[[131 124 125 129 128 125 139 120 110 128 129 130 127 130]
 [127 121 129 130 125 128 115 126 136 130 121 131 130 123]
 [154 125 121 127 132 122 130 127 143 123 120 128 124 130]
 [ 99 135 124 132 127 132 120 126 118 120 134 129 129 136]]
:
[[136 129 129 134 120 118 126 120 132 127 132 124 135  99]
 [130 124 128 120 123 143 127 130 122 132 127 121 125 154]
 [123 130 131 121 130 136 126 115 128 125 130 129 121 127]
 [130 127 130 129 128 110 120 139 125 128 129 125 124 131]]

[[114 118 134 126 117 121 150 126 134 135 120 123 127 141]
 [130 118 115 123 108 125 124 133 135 133 126 128 139 130]
 [150 150 125 128 121 147 109 127 112 134 136 146 115  98]]
:
[[ 98 115 146 136 134 112 127 109 147 121 128 125 150 150]
 [130 139 128 126 133 135 133 124 125 108 123 115 118 130]
 [141 127 123 120 135 134 126 150 121 117 126 134 118 114]]

[[106 135 123 142 144 130 115 130 121]
 [120 122 126 127 132 131 117 130 135]
 [108 141 133 131 117 130 131 131 128]
 [137 127 129 125 136 135 132 118 115]
 [134 157 136 115 134 129 118 126 133]]
:
[[133 126 118 129 134 115 136 157 134]
 [115 118 132 135 136 125 129 127 137]
 [128 131 131 130 117 131 133 141 108]
 [135 130 117 131 132 127 126 122 120]
 [121 130 115 130 144 142 123 135 106]]

[[145 110]
 [143 121]
 [105 119]
 [150 117]
 [146 130]]
:
[[130 146]
 [117 150]
 [119 105]
 [121 143]
 [110 145]]

[[120 129 123 131 134]
 [132 133 129 148 126]
 [131 123 147 128 107]
 [113 130 135 114 125]
 [129 136 104 129 149]
 [144 118 112 128 117]
 [109 139 142 128 129]]
:
[[129 128 142 139 109]
 [117 128 112 118 144]
 [149 129 104 136 129]
 [125 114 135 130 113]
 [107 128 147 123 131]
 [126 148 129 133 132]
 [134 131 123 129 120]]

[[116 121 116 118 134 107 124 104 117 134 117 119 116 112 116 128]
 [110 134 116 115 140 142 119 148 115 136 115 141 120 105 106 116]
 [143 134 139 138 121 151 131 148 140 119 139 134 139 144 138 129]
 [126 136 129 124 120 149 126 157 129 116 127 147 131 127 120 126]]
:
[[126 120 127 131 147 127 116 129 157 126 149 120 124 129 136 126]
 [129 138 144 139 134 139 119 140 148 131 151 121 138 139 134 143]
 [116 106 105 120 141 115 136 115 148 119 142 140 115 116 134 110]
 [128 116 112 116 119 117 134 117 104 124 107 134 118 116 121 116]]

[[127 130 130 129 132 129 121 127 122 127 140 131 125 120 120]
 [110 129 127 107 135 128 127 137 119 120 103 130 105 127 115]
 [128 129 130 130 132 128 122 129 122 127 140 132 124 121 119]
 [110 131 124 107 135 127 127 135 118 121 103 131 104 128 115]
 [124 130 125 119 135 128 121 137 121 122 118 131 113 121 118]
 [110 129 126 107 135 127 128 137 119 119 104 132 104 127 117]]
:
[[117 127 104 132 104 119 119 137 128 127 135 107 126 129 110]
 [118 121 113 131 118 122 121 137 121 128 135 119 125 130 124]
 [115 128 104 131 103 121 118 135 127 127 135 107 124 131 110]
 [119 121 124 132 140 127 122 129 122 128 132 130 130 129 128]
 [115 127 105 130 103 120 119 137 127 128 135 107 127 129 110]
 [120 120 125 131 140 127 122 127 121 129 132 129 130 130 127]]

[[125 122 131 123 131 136 151]
 [125 122 130 128 154 137 129]]
:
[[129 137 154 128 130 122 125]
 [151 136 131 123 131 122 125]]
